(in the rows, 128 means zero)
The rows of Y fall into several groups, which share some directions, and each row is roughly a mix of its group's hidden directions.
Y, 114 rows:
[[107 203 107 119  99 126 128 103 126 134  98 131]
 [113  78 132 153 179  92 147 140 124 148 149 105]
 [ 69  92 118 126 106 171 149 107 127 130 154 147]
 [158 132 150 137 106 179 101 154 108 103 140  83]
 [135  95  84 150 141 152 143  85 147 131  84 152]
 [ 79 102 166 105 148 107  95 171 118 120 124 120]
 [ 91 115 106 173 135 167 106 135 135 176 152 132]
 [125 120 168 128 150 139  74 133 106  77 151 111]
 [133  75 159 116 120 100 161 126 116 124 148  77]
 [143 107  78 124 171 115 140 132  86 133  90 152]
 [177 155  77 163 144 150 126 121 126 134 160 110]
 [159  98 123 167  61 135 143 143 147 121 146 130]
 [145 109 136 117  69 148 167  79 139 128 110 130]
 [136 146 110 138 122 157 126  88 117 200 105 124]
 [166 174 119 128 118 163  91 161 127 105 155 148]
 [ 61 138  97 141 146 111  98 107 156 129 143 149]
 [ 98 119 114 160 150  87 190 134 127 117 105 113]
 [127  88 117 131 202 128 132 152 109 150 113 113]
 [134  89 109 157  94 134 150  90 141 182 121 119]
 [115 121  95 118 177 105 134  89  79 152 114 120]
 [141 165 102  77 122 104 120 152 151 127 104 171]
 [129 105 131 180 133 154 174 128 135 181 137 133]
 [114  82 105 187  93 109 119 146 136 120 111 148]
 [163 129 112 125  93 116 116  86 119 192 137 137]
 [122 189 137 116 156 111 156 155 153 124 135  85]
 [135  55 141 142 119 130 103 109 139 129 148 170]
 [115 144 138 144 167 131 111 186 103  79 126 141]
 [138 128 155  80 108 104 127  85 152  94 165 121]
 [157 122 143 147  72 161  99 130 114 119 143  82]
 [ 90  95 103 186 114 116 126 147 114 104  97 116]
 [161 110 128  95 194 142 143 108  98 128 152 125]
 [129 162 104  96  92 137  88  95 137  91 140 102]
 [ 85 168 146 130 120  72 169 134 126 129 146 117]
 [ 62 141 150 132 121 125 125  91 135 124 111  80]
 [142 135 111 149 111 126 191 125 144 185 136 147]
 [176 180 121 151 114 128  85 131 136 103 131 100]
 [153 160 118 100 162 153 103 139 114 184 108 147]
 [ 95 123 120 176 141 143 162 149 118 176  94 137]
 [134 111 104 136 130 122  93 130  71 167  81 128]
 [151 104 120  72 169 133 127 109 161 147 122 163]
 [126 119 124 174 157 164  92  80 106 145 109 127]
 [191 109 125 158 155 133  95 103 113 106 108 145]
 [121 148  84 118 152 122 150 136  75 145  79 125]
 [108  97 140  78  95 131 163 168  97 135 113 123]
 [129 127  91 115 147 111  76 159 100 104  89 149]
 [ 68 174 123 165 121 126 147 160 127 151 127 140]
 [174  64 132 125 150 119  98 164 115 127 127 129]
 [ 99 138 152 143 185 137  97 171 126 111 118 158]
 [ 67 156 100 123 108 120 166 128  96 156 118 125]
 [158 125  83 118 154 166 112 145  87 113  95 108]
 [162 101 181 134 149 131  88 108 124 152  90 129]
 [163 150 138  75 181 137 113 119  99 127 149 132]
 [119  87 159 127 179 100 136 148 114 172 108 120]
 [ 76 159 130 146 103 123 166 112 134 164  96 152]
 [169  88 103 109 143 113 179  98 122 132 154 141]
 [149 103 115 101 118 138 185 104 131  97 145  85]
 [176 109 152 135 109 139 189 116 118 158 110 140]
 [115 148 150  72  62 127 131 139 140 134 111 134]
 [174 146 178 107 122 114 166 147 107 143 104 151]
 [154  66 124 117 132 167  90 120 145 103 134 149]
 [109 201  82 118 123 112 146 113 127 132 108 135]
 [122 129 128 113  89 149  99 148 116  94 154  67]
 [146  81 142  80 122 128  87 110 128  95 132  98]
 [134 120 110 118 156 105  93 142 115  98 160  67]
 [ 85 155 184 119 169 137 110 131 158 129 136 143]
 [108  78 129 112 181  83 110 121 128 120 122 102]
 [ 52 115 140 139 128 117 122 118 137 176 133 139]
 [109 145 136 172 150 117 162 193 123 128 137 146]
 [130 123 109 149 168 154 185 133  89 145 128  98]
 [106 112 143  85 122  88 131 120 117  89  95  85]
 [ 87 142 120 153 151 142  93 166 145 127 142 180]
 [167  73 121 169 144 149 159 141 113 134 154 140]
 [138  70 142 157 167 125 147 134  79 137 115 128]
 [150 135 128  94  85 176 102 107 128 118  85 143]
 [156  99 146  88 107 131 143  81 153 106 163 106]
 [127 162 100 157 110 105  91 144  76 154 107 135]
 [132 123 160 108  78 129 154  82 150 142 143 165]
 [161 152  73 135 181 137 104 144 133 110 125 110]
 [175 135 126 140  99 183 122 143 103 156 138  95]
 [107  68 136  96 110 153  93  99 134 125  98 120]
 [ 96  91 152 142  78 152 141  97 130 121 157 157]
 [100 105 114 136  86 135 175 124 172 112 105 101]
 [169 113 115 125 113 119 121  90 119 106  96 188]
 [143 137 135  93 138 133  86  76  93 149 133  93]
 [135 176 154 150 120 120 165 186 108 136 145 129]
 [ 85 148 123 110  63 122 150 105 116 142 116 157]
 [116 169  75 124  97 114 160 116  95 117 109 152]
 [115 145 142 143 118 141  74 160 158 159 101 166]
 [104 125 162 118 113 124 127 179 112 160 135  72]
 [105 152 136  77 139  77 103 107 133  97 105 128]
 [ 97 117 134 111  51 137 112 146 103 150 130 121]
 [118 165  93 179 128 135 117  78  99 133 115 137]
 [126  77 163 145 110 155 140 101 180 132 148 119]
 [177  95 133 142 155 175 129 173 125 121 143 142]
 [156  89 184 153 146 119  89 131 149 140 144 115]
 [132 137 157  85 112 133 138 117 194 101 144 151]
 [160  85 108 131 196 127 118 157 116 127 122 119]
 [111 150 129 180 150 114 108 124 161 140 180 103]
 [150 140 146 170  99 133 157 172 116  97 167 128]
 [156 174 112 151 191 108 125 129 148 118 129 105]
 [115 155 151 117 113 140 140 160 120 119  64 170]
 [140 125 119 137  93 141 186  88 133 137  81 139]
 [138 154 120 119  59 114  79 145 115 142 119 119]
 [142  92 131 159  98 116 173 142 141  82 161 133]
 [148 159 103 153 172  95 136  88 140 123 111 163]
 [124 155 149 147  70 155  98  88 149 115 147 132]
 [121 100  80 106 152 117 137 156 133  85  85 141]
 [123 138 114 183 149 139 135 173 131 142 181 136]
 [112 130 113  95 146 102 173 146  89 151  83 136]
 [157 136 148  76 163 133  85 141 131  96 141 154]
 [170 101 170 131 150 150  95 117 116 125 178 138]
 [ 93 169  74 138 177 126 143 118 128 146 122 123]
 [ 67 123 130 108  80 131 111  85 151 125 132 129]
 [135  67 153 124  99 139 104 162  89 145 124 113]]
Here is one row of each group, with its name. Which group are the others in?
[ 68 140 101 140  87 156 145 113  92 143 132 125]
Q
[157 131 111 116 134 124 100 150 128  61 160  97]
D
[100 130 126 140  62 126 152 113 155 112 115  85]
E

[130 150 170  77  86  96 148 114 120 105 114 117]
D
[ 95  79  99 141 137 139 131 132  72 160 114 135]
Q
[144 102 141 133 113 171 110 166 123 100 163  83]
Q
[100  91 171  78 115 120 140 161 144 159 126 124]
Q
[ 80  80 123 119  96 154 106  90 153 126 120 133]
D
[182 110 124 123  85 149 170  93 132 108 120 119]
D
[126 122  86 119 160  88 126 103  66 118 120 122]
E
[114 141 136 128 136 124 108 163 153  81 148 189]
D
[129 125 168 114 174 123 118 118 105  80 174 122]
E
[ 94 132 136 182 166 152 112 157 106 157 106 130]
E
[140  57 170 143 152 131 150 117 110 126 125 147]
Q
